In the rows, 128 means zero.
Each named turn below is shown by a few rows before and after it. Which turns, in which order, take the first row of each later pair to the second? The first pair is answered.
turn fop:
[127  95 140 215 111 127 126 105 134 130 114 127 109 127 149 113 112 148
 131 131  99 148 136 132  66  61 143 111 116 165 178 176 122 134 133 125
 136 159 118 133 140 159 129] => [126  95 132 197 124 116 114 123 134 132 102 130 116 120 161 125 105 142
 144 139 100 153 123 124  62  60 131 101 106 166 178 164 109 124 130 129
 130 170 120 117 139 151 125]
[154 117 116 135 133 142  90 110 147 148 163 103 103 138 162 110 128 148
  89 148 118  87 133 143 138 128 167 120 138 156  95 138  89  90 141  98
 107 122 157 142 137 137 116] => [156 134 115 157 120 140 105 110 154 149 151 113  97 145 164  93 129 146
  82 155 102  83 137 146 130 135 174 136 135 156 103 156 103 112 137 102
 111 115 139 146 145 139 116]
[ 95 160  94 114 137 108 137 165 145 131  97  92  99 135 156 124 142 123
 133 102  80 162 105 125 121 130  61 148  98 147 143  98 151 145 108 194
 106 162 138  61 118  80  97] => [ 93 148 101  93 152 108 128 162 141 130 116  80  99 132 162 147 139 120
 143  97 107 160 103 117 139 139  55 129 106 152 143  85 132 126 112 178
  92 158 151  71 113  78  91]
[136 142 125 143  81 139  58 123 166 114 111 138 135 191 170  78  95 113
  97 105 104  98  80 164 106 197 108 144 173  78 154 175 110 143 133 128
 135 142  96 128 171 153 112] => [134 147 116 135  86 133  60 134 163  94 100 149 131 177 174  81 102 112
 110 116  97 107  70 154  94 196  97 130 168  77 163 168 103 138 127 136
 142 155  94 102 172 139 119]
turn zemu:
[144  77 133 133 123 136 150 110 113 155 157 139 141 143  83 114 109 115
 107 135 138 122 144 134 178 113  91 134 119 124  98 125 103 105 140  97
 144 131 106 157 137 129  94] => [131  91 122 115 104 146 162 115 125 138 144 129 131 159 104 103 123 123
  87 139 106 105 135 139 173 153  93 142 121 112  94 148 119 127 125 115
 153 105  87 151 144 146 113]
[120 132 118 135 136 100 175  99 129 122 130 132 151  93  45 113 166 140
 119 100 100 165 163 159 142 111 153 153 146  96 130 123 204 199 125 138
 171 105 151 117 145 129 140] => [101 138 112 108 135  96 168 133 135 101 105 119 146  84  82 113 171 136
 133 101  93 166 147 136 138 135 133 142 148  81 137 121 191 200 108 168
 164 103 144  86 149 131 155]
[112 122 130  60 164 127 116 127 132 108 141  69 105 134 156 157 132 123
 127  98 163 108 108 127 157 168 106  97 162 114 101 130  99 102 124 119
 104  89 137 136 115 130 134] => [123 112 134  78 178 121 105 127 122 126 160  81 114 121 137 160 127 119
 132 103 184 117 121 129 152 142 102  93 163 125 103 109  85  86 136 104
  95 110 153 137 108 119 122]
turn Dop:
[151 109 177 132 140 154 116 106 141 132 158  90 108 149 117 164  95 127
 117 118 175  93 138 151 168 122 139 118 147 140 123 126 117 106 141  80
  76 119 140 179 132 142 108] => [131 126 149 103  99 172 142 131 163 102 105  86  90 159 147 128 106 125
 103 121 121  88 126 154 152 185 123 141 137 107 135 156 131 149 119 136
 105  86 100 140 158 168 134]
[141 104 151 105 115  97 102 155 101 149 141 169 101 108 134 163 113 116
 135 140 167 145 109 118 123 108  85 113 126 138 145 110 124  77 139  93
 110 180 112 142 120 143 120] => [120 114 144  83  76 118 122 161 123 141 106 172  94 126 142 131 116 108
 108 151 146 130 100 122 114 163  79 116 126 121 146 132 123 103 134 122
 131 157  77 137 136 162 129]
[126  87 117  79 110 140 201  66 106 111 136 134 161 107 112 117 146 168
 139 125 151 126 132 157 136 219 160 126 164 119  87 141 117 120 149 130
 171 141 163 119 151 101 137] => [116 101 120  81 133 122 193  78 102 103 130 127 164  89 115 132 166 180
 151 113 149 140 138 152 126 208 161 126 170 121  92 136 129 130 134 145
 167 143 186  95 145  97 149]
[135 161 118 189 156  70 126 136 114  87 146 137 165 105  59 116 174 190
 175 136  73 206 135 155 170 108 135 134  99 158 113  96 136 139 149 152
 146 152 179 123 105  75 128] => [170 116 121 185 117 127 112 101 118 121 159 157 139 152  44  84 130 172
 131 153  98 165 114 162 186 151 129 142 101 169  79 100  91  93 181 119
 132 176 144 189 101  76  82]
Now pairs of rows:
(2 to 3 turns a pair)
[ 79 167  96  66  79 137 123 189 168 125  91 140 130 173 182 102 148 136
 137 135  88 115  73 144 122 247 124 158 159 116 163 168 122 149 129 150
 145 104  75 138 172 113 202] => [138 129 130 120 154 111  65 158 127 187 193 154 160 161 128 152 117 133
 161 128 191 133  97 144 146 127 148 117 174 184 133 107  80  67 179  32
  90 172 141 210 131  75 133] | Dop Dop
[168  72 129 154 106 185 129 114 152 143 161 140 129 190  72 124  77 161
  65 134 120 101 113 169 134 158 124 112  98 110 126 159  83 102 167 122
  93 166  70 198 139 129  97] => [148 136 135 199 188  89 152 114 144 116 173 115 171 119  44 165 145 202
 110 100 100 165 164 171 121  66 177 116 105 115 156 137 160 177 134 139
 113 132 147 132 142 132 145] | Dop Dop zemu
[133 124 122 126 145 120  95 165  99 108 123 157 138  97 120 148 119 115
 197 130 149 187 130  93 113  83  91 100 127 123 134  60 117 107 136 145
 138 191 143  93 111 112 117] => [124 118 102  99  82 161 116 170 128 100  81 165 113 134 139  91 101 111
 156 148 110 142 103  99 116 169  72 118 125  93 127 103 117 120 131 183
 163 163  80 103 132 133 123] | Dop Dop
[122 169 139 135 162 107 119 148 136 116 131  93 131  79 154 156 151 143
 146 122 140 135 122 135 111  97 142 106 114 142 151 135 157 126 122 135
 111 124 161  94 106 131 145] => [124 145 129 100 106 161 106 160 149 123 104 109 109 124 180 128 111 118
 133 142 134 106  90 118 108 155 108 104 109 136 136 144 103  91 135 140
 115 150 107 109 106 127 118] | Dop Dop zemu
[131 162 126 214 169  84 141 124 123 124 160 146 154  95  87 131 141 190
 137  99 132 171 175 148  90  44 166 173  80 133 183 124 189 179 140 119
 141 123 138 102 136 121 155] => [135 129 118 174  70 168 155 102 159 137 118 163 117 164 107  57 110 164
  61 115  97 101 137 160 105 158 136 205  75 108 154 175 169 171 156 123
 156 108  57 147 168 147 137] | Dop Dop
[146 116 133 100 174 151  86 164 149 106 130 109 129 137  99 143  67  88
 177 109 153 135  85  78 119 127 122  99 117 100 152 109  91 111 119  94
 124 191 117 110 119 118 108] => [123 153 129 130 168 120 139 157 167  76 114  93 140 117  90 134 108 110
 172  96 104 154 102  97 108 119 139 128 120  88 175 132 155 176  82 128
 151 149 124  73 147 129 143] | zemu Dop Dop
[100 124  99  82 119 100 128 160 133 140 110 137 136 107 113 126 103 124
 152 144 109 123 111 122 145 156  94 147 141  87 124  77  94 123 127 176
 140 162 139  91 126 110 146] => [111 109 111  83 148 100 114 130 124 164 151 123 145 101 102 151 113 124
 146 131 145 119 123 125 168 133 109 130 149 105 113  67  85 102 134 134
 118 158 165 121 108  99 126] | Dop fop
[114 105  81 116  92 131  95 151  85 116 113 168 145 170 122 111 170 111
 114 134 142 140 101 152 137 148  41 111 118  61 124  97 148 176 124 182
 160 134 103  72 148  87 163] => [145  85  94 152  90 151  92 106  75 150 152 182 148 176  75 105 150 109
 101 130 168 131 122 168 153 108  58 120 119  75 113  80 142 151 159 127
 154 153 113 130 144  88 125] | zemu Dop zemu
[ 66 157 112  97 192  91 133 145 121  85 123 110 175  40 123 174 186 159
 193 113 139 187 144 109 134  72 136 119 137  84 132  82 172 161  63 156
 175  96 186  63 141 122 167] => [ 74 159 117 122 156 120 188  85 146 106 125  90 169  77  86 130 207 155
 137  98 106 148 154 160 155 112 163 161 147  78 120 133 209 201  67 147
 189  31 159 117 169 143 162] | zemu zemu zemu
[132 104 168 124 185  93 112  75 107 143 168  81 147 115 143 156 166 151
 101 118 173 140 150 151 166 120 148 117 150 166 126 105 120 111 155  69
 116 112 156 179 100 140 109] => [ 93 136 148  56 171  81 111 147 109 101 108  67 137 100 200 166 179 154
 126 127 144 150 127 115 139 160 109 104 147 136 144 117 117 137 117 149
 117 108 131 108 103 139 154] | Dop zemu Dop
[ 83 135  95  12 167 105 139 155 129  89 104  69 115  88 148 158 164 116
 162 102 156 150 119 104 171 176 103  94 164  72 127  84 133 164  97 169
 147  74 151  77 120 114 175] => [ 85 122  93   0 136 134 145 146 140  98  96  74 100 114 152 140 158 111
 131 107 141 129 102 107 177 211  93 105 164  68 120 105 126 160  97 175
 153  76 122  95 120 120 159] | Dop Dop Dop
[120 137 158 114  95 167 133 166 175 119 105 121 130 163 181 116  98 115
 116 135 132 129  90  70 132 219 127 124  97 182 127 135  95 125 133 176
 150 149 181 105 114  91 166] => [136 117 160 121  95 173 116 155 175 135 112 127 132 173 173 121  86 114
 113 142 139 125  90  82 146 209 129 127 102 188 124 129  83 113 143 156
 150 158 182 129 111  83 148] | Dop Dop Dop
[125 144 124 116  97 132 181 122 128 115 130 100 106 124  85 129 119 129
 109 132 113 113 167  98 147 117 155 120 116  92 120 126 136 162 141 145
 101  86 130 116 112 116 130] => [138 121 131 105  92 143 159 129 125 127 136 107 104 137  92 136  89 113
 106 142 135  98 164  90 154 124 138 104 108 101 115 114 108 125 153 125
  86 113 116 140  99 110 115] | zemu Dop Dop
[132 204 121 142 112  87 142 165 174  99 133 123 121 149 189 145 153 138
  89 147 102 134 139 114  86 129 131 146  92 175 139 161 118 156 120 213
 122 152 129 110 120 133 123] => [154 175 139 139 139  81 102 159 150 125 165 125 129 149 182 177 133 128
 108 148 158 132 148 113 107  93 130 119 100 194 124 121  77 107 139 168
  92 188 161 141  93 117  97] | fop Dop
[138 147  91 168  87 126 118 122 131 120 114 155 142 138 113  88 156 158
 125 140  70 131 153 121 122 105 122 162 108 108 146 151 139 136 130 171
 158 135 135 129 144 128 136] => [147 136  93 153  67 149 118 102 138 139 128 145 127 172 115  78 154 159
 106 145  77 111 137 122 131 133 125 163 114 110 142 165 126 129 139 157
 154 128 131 160 145 140 132] | Dop Dop zemu
[115 140 111 173 100 132 123 200 100 184 132 176 104 164 124 107  51 121
 136 191 108 120 157 125 125 135  60 155 111  99 135  35 136 134 142 211
 162 173  97 157 112 121 105] => [116 111 129 130 130 126 104 172  86 195 172 146  96 167 123 142  60 114
 140 174 164 113 147 128 166 144  66 124 138 116 106  23 101 105 157 170
 134 156 122 193  90 118  88] | fop fop fop
[153  57 119  22  89 173 102 131 120 139 111 169  90 178 143 105  85  92
  81 169 148 129  93 127 147 184  80  88 126 110  90 127  74  92 132 140
 108 146  81 143 107 146  94] => [118 110  96  16 113 127 126 177 120  91  64 162 114 132 165 125 119 115
 118 156 105 166 102 106 125 185  74  84 110  86 121 126 117 148  90 198
 127 117  87  59 118 148 143] | zemu Dop
[131 138 145 146 135 118 110 152 124 124 126 124 129 129 166 158 120 136
 160 143 129 137 142 101  99 101 132 125 109 158 139  99 149 125 119 121
 130 134 133 110 140 120 157] => [124 152 142 139 130 122 115 151 128 119 119 125 125 135 174 147 132 139
 148 142 116 137 132 103  89 117 126 130 106 153 141 108 155 137 110 131
 129 124 126  98 146 129 163] | Dop Dop Dop
[150  93 146 153 126 150 134 114 134 186 177 110 116 143 139 131 109 117
  94 145 141 101 138 160 130 117 148 132 125 151 122 151 118 104 162  77
 111 147 111 147 123 133 119] => [122 109 131 107 142 137 110 171 127 154 148 103 114 124 201 152 102 112
 136 154 145 117 123 125 112 131 107  95 122 136 135 124  87  92 137 118
 105 173 108  96 108 123 142] | zemu zemu zemu
[ 92 138 130 128  90 100 144  99 151  87  83  98 119  75 159 135 194 187
 173  99 114 174 120 113 127 109 124  89 131 136 131  86 108 186  62 204
 191 148 176  52 135 106 106] => [140  83 148 128  99 133 103  59 128 141 143 106 111 105 127 152 161 166
 151  96 184 144 113 125 170 104 126  67 152 165  84  65  49 104 112 124
 148 178 196 140 109  87  49] | fop Dop
[106 100 150 123 138 137 116 127 112 156 186 117 100 195 139 149  96 118
 109 134 143  69 114 130 159 109 136 126 150 179 106 164  85 100 110 113
  99 105 160 166 108 133  90] => [ 76 143 122 142 115 122 162 147 135 122 135 111 104 181 151 123 123 135
 105 139  72  83 110 135 132 129 147 152 135 147 134 193 127 165  79 166
 127  62 145 109 135 150 125] | fop Dop
[111 161 151 149 129  76 111 156  80 113 133 126 136 112 147 130 126 126
 150 168 166 131 129  97  91  71 127 148 118 152 135 131 121 147  87 132
 106 152 146 131 141 120 166] => [ 98 164 140 143 119  84 115 166  97 110 117 127 134 110 163 128 129 130
 144 180 147 119 129  95  87  88 126 151 120 132 145 140 125 164  74 149
 119 141 131 118 150 135 160] | Dop Dop Dop
[161 183 133  80 176  91  77 167 118 160 106  24 138  99 157 186 161  97
 146  77 114 163 126 135 137 132 105  79 138 150 133 149 108 135  68 142
 105 102 129  95 136  89 167] => [202 131 139 101 117 160  68 124 123 216 124  64 122 157 121 137 116  74
  89  93 138 116 118 169 165 167  99  97 138 156  95 171  75  92 117  88
 104 126  92 187 141  88 109] | zemu Dop
[120 195 132 179 133 109 101 177 127 122 108 156 100 109 143  96 160  99
 144  99 117 170 140 181 127 140 177 146 101  85 187 108 127 138 111 171
 137 150  13  72 121 110 195] => [136 173 149 165 159  99  76 175 105 134 141 151 116  98 131 127 145  94
 164  94 158 191 140 175 144 104 171 120 109  99 181  69  92 106 131 146
 115 179  41  84  97  84 181] | zemu fop
[144 133 166 177  88 151 121  67 120 178 163 151 151 212 107 130 111 118
 115 118 129  76 110 105 108 114 144 154  82 200 154 154 134  93 126 114
 117 134 127 173 137 129  96] => [120 170 142 178  70 131 150  94 133 146 115 154 145 190 128 113 129 122
 125 126  77  91 107  92  76 124 141 171  73 171 177 167 166 144  92 170
 137 124 108 112 149 143 134] | fop Dop
[121 131 106  91 143 125 148  92 148 131 122  87 116 140  94 126 174 140
 113  97 158 113 143 164 162 156 166 149 139 109 103 163 161 140 133 128
 125  90 132 163 161 148 153] => [132 121 115  99 150 114 138  84 143 127 145  91 125 133  86 135 169 141
 119 100 176 123 139 156 163 133 170 136 147 123  93 151 161 119 135 106
 110  96 144 173 156 137 149] | Dop Dop
[140  81 110 111 112 154 160  70 128 148 154 128 131 151  53  90 139 121
  75 119 127 114 147 172 169 156 131 157 133 106  97 112 155 139 142 106
 178  92 121 185 143 120 115] => [113 140 122 115 182  76 125 143 112  98 139 131 166  70  97 153 155 130
 165 115 137 188 157 124 122  74 123 126 119 115 146  68 156 153 106 149
 159 124 160  80 124  97 160] | fop zemu Dop
